One turning vector, and how many steps it has turned:
The counts run from 0 to 135.
[  4  -3 -13  -1 -14   3   9   9  -3  -9  29  26  10  28  18 -16  -5  20
 -16  -6 -12   7   5   9  -1  -8 -15 -10  25  -3  14   8   9   9  -5   3
  13   3  -8  -7   3   6  -6   0  16  12   9 -33   2   0 -15  17  -5  -6
  19  -8 -22  12 -13  18 -13  -3  22   1   6 -11   1   7  -5   3  -6 -10
 -16] | 77
[  6   0 -22   3  -8 -13  11   5  -1  -7  15  25  -3  16   7 -16 -18  16
 -11 -10 -19   1   7  -1 -11 -16  -6   5  16 -33  22 -13   3  -1  -2   5
   2  14  -6 -14  15 -13 -13  -5  17  -3  10 -28  -7  -3 -19  20 -10  -6
   5 -19  -7   8   7  23   7 -22  15  -3  14  -9 -22   3 -15  -9  -8  -7
  -1] | 109
[  8  18 -15  -1  -4 -22  -6  -9   6  -3  14  24  -7  23  16 -11 -16   8
  -6 -10 -24  -2   4   6   4  -1  -8 -10  16 -27   5   2  10 -14  16 -11
  -4   4 -20   1   5   8 -16  10  11 -11   4 -26 -24  -3  -5   9  -4  -1
  -9 -14  -5   9  10  29  -4 -12   5   4  15   8  -6  27  -2   2  -1 -18
 -23] | 26
[ 11  17 -22  -1  -5 -23  -1 -19  -1  -3  26  22  -8  26  16 -10 -16  12
   2  -9 -26   4   2   6   6  -1 -10 -15  17 -25   6   7   8  -6  10  -2
  -4   6 -23   1   6   9 -15   9  10 -16   6 -24 -16  10 -15   7  -7  -4
  -7 -13  -9   9   9  27  -9  -4   5   9  10   3  -9  17  -1  -1  -3 -15
 -21] | 25
[ 23  -3 -10   1 -12   1   2  -3  -2   6   5  11 -17  11  21 -11 -14  18
  -8  -6 -24  13  -7  18   8 -16  -9 -10  18  -3   7   3   2   5 -17  -7
  -8  10  -3   3  12   4  -2 -14  11  -5   3 -34 -23 -15 -12  19  18  -8
  20 -13  -3  -5   5   3  15 -10  14   6  18  -2 -18  21 -15  -5 -24 -19
 -16] | 52
[ 15  -3 -12   0 -16   5   2  -5   6   3  12   8 -17  20  23 -12 -17  19
  -7  -5 -21  11  -1  12   4 -12 -10  -4  19 -10  10  10  -5   3 -13  -7
  -4  12   3   5  21   6  -2  -8   7 -12   9 -22 -22 -11 -15  19  21  -6
  23  -9   3  -3  10   0   6 -15  18   7   9   5 -12  27 -18   5 -19 -22
 -19] | 51
[ 10   6   8   3 -15 -14  -3   2   7  14  15  15  -7  20  24  -5  16  30
  -8  -1 -31   0   3  -2   4 -12  -5  -5  11 -12  19   9  11  16  -6  -8
   2   3  -3  19   6  13  -6 -16   4   4  12  -9  -3 -13 -17  14  -4  -6
  18   1   0  15  -3   9  -2 -13  19  -3  25 -14   3  19 -14   3 -16 -23
 -13] | 8
[  0   8 -15   5 -10 -10   9   7   1  -4  15  12  -9  23  27 -18 -17  25
   1  -4 -10  20  14   1 -21 -11  -3  -1   9  -9  26  -8   8   3   1  15
  -9   9  -2   0   8   7  -3   5  18   7  14 -19   4  -3 -26  22 -10  -3
   8 -21  -9   8   2   6  -4 -16  11  -1  11 -12 -13   9 -20 -11 -25 -20
  -4] | 45
[ 19   9   1 -11 -10  -8  -8  12   4  10  15  17   6  15  15 -10 -14  19
 -10 -19 -24   6   0   6   4  -2 -13   4  13  -9  23  17  15   2   1 -13
   4  -6 -10   3   4   5  -5   0  14  -5  15 -24 -10 -14  -3  20  -2 -16
   3 -15  -6  17  -8   6 -11 -16  13   6  22   2   1  29  -5 -13 -13 -17
 -20] | 82
[ 14   6   2  -2 -14  -6 -14   6   0  -7  23  13 -12  10  22 -22 -17  19
   0  -6 -22   6   4 -10  -4  -8  -6   8  18  -8  17  17   6  -6  -1 -14
  -4   3  -4   9  13   9  -3  -9   7  -7   9 -18 -10  -8  -7  16  -5   0
   9 -17   4  26   8  15  16 -12   2  20  16  -1  11  34 -15  -3   0 -19
 -20] | 18
[ 13   3   0   9 -23   3  -3  -8 -10  11  18   5 -18  12  26  -3  -2   8
  -8  14 -21   1  -6   3   1 -14  -4 -19  13 -14  20  12   8 -12 -13 -10
  -6  10  -9   8   7  13   0 -15  15   2   6 -19 -24  -8  -6  14   2 -12
  15  -9  -2  23  10  -1   7  -9  -2   9  18 -11   8  28  -6 -11  -7 -23
 -23] | 126
[ 24   5   0   8 -14 -24   4  -9   4   6  20  10 -20  17  27  -1   5   2
   1   3 -26  -6 -19  -3   6 -13   7 -16  13 -14  10   4   5  -8 -10  -5
  -4   9  -3  14  10   5  -7 -27   9 -12   4 -26  -9 -16 -20  17   2  -1
   5   4   4   5  14   9  -3  -7   7  11  21  -7   5  13  -3  -6  -8 -27
 -14] | 62
[ 16  -8 -16   5 -10 -18   8  -3   0  11  13  18  -7  11  19 -18 -16   8
  -5 -10 -25  12  -8  18 -11  -5   0  -9  13  -9   3   1   7   7 -13  -1
 -16  13  -6  12   0  -5   4  -9  14 -14   6 -27 -14   2 -22  21   3  -9
  13 -19  -4   3  13  17  16 -12  12  -2  15   4 -19   7 -16 -11 -27 -17
 -16] | 54
[  0 -10  -8   2 -15  -3   4   3  -1  -4  25  32  10  23  13 -20  -7  19
 -14  -2 -16   1   8   6  -8 -10  -7  -8  26  -4  12   5   6  12  -3   1
  14   5   1  -6  14   5  -5  -4  14   7   7 -25  -2  -5 -16  21 -10  -8
  19  -3 -19  19   0  26  -4  -9  25   0   1 -11  10   4 -13  11  -8 -10
  -9] | 76
[  6   7 -13   7 -25  13  -6  12 -12   3  33  15  -1  25  27 -15 -14  22
 -10  -2 -12   5   7   1  -2 -10 -14  -5  25 -23  11  11   8  -2 -11  -6
   5   7 -27   2   3  -2  -6   4   6  -4   3 -13  -7  13 -12  12 -12  -4
  15 -21 -11  21   0  10  -3  -5   2   9   7  -7  -2  22  -8  -7  -8  -7
 -15] | 14
[ 14  13 -29  -3  -3 -18  -2 -15  -4 -11  20  28 -12  21  20 -12 -15  11
   5  -9 -21   8 -11   9  10  -4 -16 -14  20 -13   4   7   5   3   3   5
  -9   5 -19  -5   2   8 -15  10   9  -8   5 -30 -10   7 -17   8  -4  -2
  -2  -9 -11   3   6  26  -9   1  12  15  11   3 -13   7  -3  -5  -4 -13
 -27] | 24
[ 14  11 -10  -2 -22   2  -8  12  -7  -1  31  12  -7  16  25 -15 -13  23
  -3  -4 -14   8   4  -4   1  -6 -20  -4  20 -20  17  11   8  -3 -13  -6
  -1   6 -29   2  -1   1  -5   8   8  -4   9 -16  -8   5  -8   9 -11  -3
  13 -20  -6  23  -7   9  -3  -5   1  15   9 -11  -7  26 -11 -14  -3  -8
 -16] | 15
[ 15  11  -4  -3 -15  -7 -11   8   0   5  33   8  -8  17  31 -13 -13  22
   4  -7 -15   8   4  -9   1  -3 -16  -2  10 -22  19  11  12  -6  -8  -7
  -1   7 -26  14  -2   5   0   0   6  -7  12 -18 -11   5 -10   8 -10  -8
   7 -21  -1  27   1   8  -4  -8   2  11  13  -9   2  29 -14 -16 -10 -11
 -18] | 16
[  5   1 -13  22 -13 -13  11  -4  -8  -3   7  34 -28  14  19  -6  -6  -3
  -7  -3 -16   2  -9  13  -3  -8  -6  -9  18 -17  15   4  12   2  10  14
  -3   0  -3  -4  12   6  -9 -24  20  12  12 -36  -4  -7 -19  19  -6 -14
  -6  11 -16   9  -3  13 -10  -4  16   4  19 -15   0  -2   9  -4   4 -15
 -19] | 32
[  0   5  -8  15 -22  -4 -11   3  17  11  18  15  -7  39  30   4   5  17
   1 -13 -19   2   7   8  -7 -12 -13 -19   9 -27  25  -6  15   5  -3  -3
   8   4 -20   0   0   2  -2  -5  18   6   8  -3   3   1 -20  23 -13   0
   7   1  -3   4  -2  13 -19  -8   9   5  11  -9   1   7   0   2 -10 -15
  -5] | 4
[  3  -3  -5  13 -16 -12   6  -4 -13   1  25  16 -10  11  26 -16  -2   2
  -4  15 -19   1  -9  -4 -13 -10  11  -8  19  -4   7   7   4  -5  -2   1
 -13   9   6  16   9  16  -3  -8   5  -1   5 -28  -3  -1 -20  16 -12  -7
  19  -9 -12  19  20  19   5  -7   7   6  18 -10  15   9 -15 -10 -10 -26
 -15] | 129
[ 10   0  -2  12 -21  -9  -1  -7 -12   7  19   9 -19   6  28  -7   3  10
  -4  17 -22   6  -8  -1   1 -10  -2 -17  14  -5  13   9   4 -10 -15  -3
 -10   9  -1  12   3  20  -1 -14  13   6   5 -28 -16  -9  -8  16  -1 -10
  14  -8  -6  23   9   4   7  -6   3   6  21 -15   6  24  -8 -14 -10 -23
 -18] | 127
[  7   7  -6  11 -15 -12   1   2  16  -1  20  26 -24  15  23 -11  -1  13
  -5 -11 -11  -4   4 -16  -4   3 -11   7  22 -22  18  -8  13  -8   5   9
   6   1  -2  13  14  11 -14 -16   1  -2  14 -27  -3  -6 -14  13   6  -1
   4   5  -1  -6  -9  15 -13 -18   2   6  16 -15   1  20 -17   8   2 -19
 -23] | 103
[ 15  -5 -15  10 -10  -3  -5  15 -16  -2  13  20 -11  23  27 -14 -18   8
   0 -16 -24  21 -11  17   2 -10 -11  -3  17  -3  17  22   5  15   0   9
  -6  -4  -4  -2   9   3   2  -8  19   0  14 -26   3  -2 -21  26  -8  -9
   0  -9  -9  15  -1   9  -6  -1  13  16  23   0  14   4   5  -9  -9 -17
 -18] | 86
[ 21   1  -7   3 -10  -5  -4 -12   0   2   9   8  -9  29  24  -9  -3  21
   1 -15 -23   6  -7  12   6 -21  -7  -8   5 -17  25   5   4  13  -3  -8
  -3  18   2  -5  19   9   2 -19  19   3  16 -20 -10 -14 -21  24   6  -8
   7   1   6   4   9  -8   6 -18  22   3  12  -7   3  13 -14   0 -14 -16
 -14] | 116
[  3  13  -5   4 -12 -11 -10   2   6   3   3  18 -13  30  24  -6   0  14
  -5  -6 -35   2   5   8   3  -4  -1  -5  18 -14   7   1   0  -4  12  -6
  -5  -4 -10  13   3  17 -18   8   4 -10   3 -15 -12  -4 -13  12  -3  -6
   1 -14   4  -2  15  18  -8 -10  -6  12  30  10   8  30  -9   8  -8 -35
 -22] | 92
[ -2   5 -10   5 -11   6   2   9   8  -6  14   9  -4  36  26 -19 -16  22
  -6 -10  -7  15  17   8 -14  -7 -15  -7  13 -11  20 -12   4  -8   4   7
   0   7   0   4  12  14  -7   7  15  -1   7 -17  -2  -2 -17  18  -3   2
  13 -24  -7  -9  -1   9   1 -20   2   4   6  -4   0  26 -26   2 -18 -21
  -7] | 47
[  6   2  -5   8  -9   6  -6   4   9  -7  16   6 -10  32  30 -16 -11  27
  -2 -11  -8  14  13   9  -8  -8 -15  -4  18  -9  20  -5   5 -10  -6   7
   1   4  -4   3  12  15  -6   0  12   1  12 -21  -8  -6 -11  20  11   0
  14 -20  -6 -17  -5   5  -6 -20   3   9   8  -4  -2  31 -27   2 -16 -21
 -13] | 48
[  8  11  -9 -14 -14  -4   8   5   2   5  33  19  11  34  21 -10 -13  18
 -15 -15 -12   1  10   8  -4  -5 -17  -7  20 -20   9  11  12   7   3 -10
  13   5 -18   1   9   8  -9   8   9  -4  14 -27  -8   6 -12  16 -10 -12
  17 -14  -7  10  -8  10 -23  -4  20  -2   4  -4  -4  15  -5   1 -16 -13
 -17] | 79
[ 12  16 -13   4  -7 -14  -7   3  -7  -3  14  13 -19  31  30 -12  -4  15
  -3  -3 -25  11  -1  11  10  -4 -10 -13  10 -11  11   4   1   3   6   3
  -6  -8 -22   6  -6  17 -14  12  11  -5   6 -22  -3   3 -18   8 -10   1
  -9 -17  -6   3  -1   9  -8  -2   3  19  28  -1  -3  21  -4  -1 -10 -33
 -16] | 90
[ -5   5   4  12 -21   0  -4   8  14  12  19   8  -5  40  27   3   5  21
 -13  -7 -20  -5  10   9  -4 -17 -13 -21  11 -25  26  -1  14  -1  -4 -10
  13   8 -17   2   9   2  -3 -12  16   3   3  -4  -6  -3 -14  16 -11   2
   8   1  -1  12  -4   0 -13  -9  11   1  13 -13   3  16  -5   6  -6 -17
  -6] | 5
[ 13   1   2  13 -19 -18   6  -8 -12   5  29  14 -20   6  25 -12   1   2
   3  12 -21   6 -10  -4 -10  -4   8 -10  14   0  11   7  12  -2  -9   2
 -12  11   5  20   7  16   3 -17   9   2   6 -28  -6  -7 -19  18  -4 -16
  17  -8  -7  21  12   8   9 -12   7   6  22  -9  10  11 -14 -20 -18 -26
 -23] | 128
[  9  15 -16  -8 -21   0   4  -5   5  -7  34  17  -5  21  20  -8 -19  10
   3   3  -4 -14  -4  -4   1  -6  -3 -15  24 -18   5   3  -2 -24  -3  -6
   2  11 -14  -3   6  17 -16   2   3 -11   2 -36 -20  -8 -11  17   7   0
  18 -15  -7   8   3  17 -19  -7   1  12   5  -2  -2  25  -5   3  -7 -24
 -17] | 134
[ 20  -1  -3  -2  -9  -8 -14   4  -4 -12  22  20 -16   8  19 -24 -10  16
   1  -4 -22  10  -3  -9   2  -2  -8   4  19   0  18  17   6  -1  -3   0
  -7  -2   2   9  15  11  -5 -12   9  -4   9 -27  -2  -8 -10  20   0   1
   9 -12  -4  19   2  19   9 -11   5  27  18  -5  15  29 -17  -5   4 -19
 -25] | 19
[  8  -7  -7   5 -15   1  -5  14  -7   6  10  19  -5  18  20 -15 -22   9
 -11 -16 -26  10  -1  11  -3  -8  -9   4  18  -7  17  24   3   9   5 -12
   2  -6   1   7  17   3  -1  -6  17  -4  10 -20 -10 -11  -7  29  -7 -16
   5 -17  -6  20   5   9   4 -12  11   8  22  10  20  25  -5  -9 -10 -16
 -15] | 84
[ 11  -7 -14   6 -11 -24   1  -1  11  13   7  26   4  21  18  -3  -3   7
  -2 -11 -34  -3  -8  15  -9 -14   0  -5   9 -19  21  -3   9  10  -4  -1
  -1   7   1  -7   6 -12  -2 -17  18  -5   2 -15   1 -18 -23  31  -8  -5
   6  -3 -11   9   5  28  -4 -10  18  -3  24  -1  -5  -3  -1  -3 -13 -17
   3] | 0
[ -6   9  -6  14 -14  -9   2   2  11 -11  13  24 -24  18  21  -8  -7   9
 -17   3  -9  -6  13  -5 -11  -7  -3  -6  23 -27  13 -16  13 -19   9   2
   1  -1 -13  10  11   7 -18  -6  10  -3   6 -21 -12   1 -13   5  -7   4
   1  -9  -4   1  -5  31   1 -13  -5   6  16 -10  -4  21 -16  10  -6 -22
 -16] | 101
[ 10  13  -6   5  -4 -26 -12  -6   9  -1   1  28 -15   9  18  -4  -7   9
   0 -17 -25   1  -3   5   3   1 -12  -4  18 -21  21   4  17 -15  13  -2
  -5   0  -8   5   3   8  -3  -7  12  -1  13 -24 -21 -14  -3  19  -1  -4
 -12  -3  -7   4  -1  27  -8 -17   3   3  23   2   3  27   1 -10   6 -19
 -29] | 28
[  8   8 -18   6  -4 -15  -4   7   3  -4  17  13   5  24  22  -8 -14  16
   2 -22 -15   2   4   3 -12  -9 -17   1  10 -24  31 -10  11  -6   2   8
  -3  12 -10 -11   3  -4  -8  -3  20  -1  16 -23   0  -8 -14  27  -8  -1
  -3 -20  -7  -2  -2  21  -6 -26   9  -2   9 -12 -12  13 -19 -19  -5  -7
  -1] | 111
[ -5  15  -7  13 -10 -19  13   3  -4  -3  12  20  -9  26  23  -5   7   9
 -13   2 -13   0   6   3   2  -9  -2  -7  19 -24  20 -15   7  -7  11  13
   4  -6 -11  -4   1  12 -26   7  11  15   9 -26  -5 -10 -17  13 -13  -3
  -8  -8 -14  -4  -7  13 -19 -17   5  -5  26 -16 -10  12  -8  -4  -5 -28
 -11] | 36
[  1  -8  -4  -2 -14  -9   7   3   5   4  26  33   7  17  13 -18  -2  19
  -7  -6 -16  -1   9   0 -14  -9  -3  -4  19  -4  18   6  15  12   8  -1
   6   8   8   3  16   9  -2 -11  16   6  11 -25   5 -11 -20  27  -7  -8
  21   1 -13  20   2  24  -5 -13  24  -5   5 -12  12   4 -13   3 -10 -12
 -12] | 75
[  6 -15  -1  10 -20   2  -3  11 -13   6  16  25  -1  12  20 -14  11  26
 -21   5 -34   2   7   9  -4 -12  -3   1  23  -8   9   9   0  10 -15  -5
  10   3   2  10   9   3  -8  -8   3   8   9  -7   3  -7 -15  17  -6  -9
  23  -5 -14  15  -1  17   6 -12  11  -1  25 -13   2  13 -22  -1 -10 -16
 -15] | 10
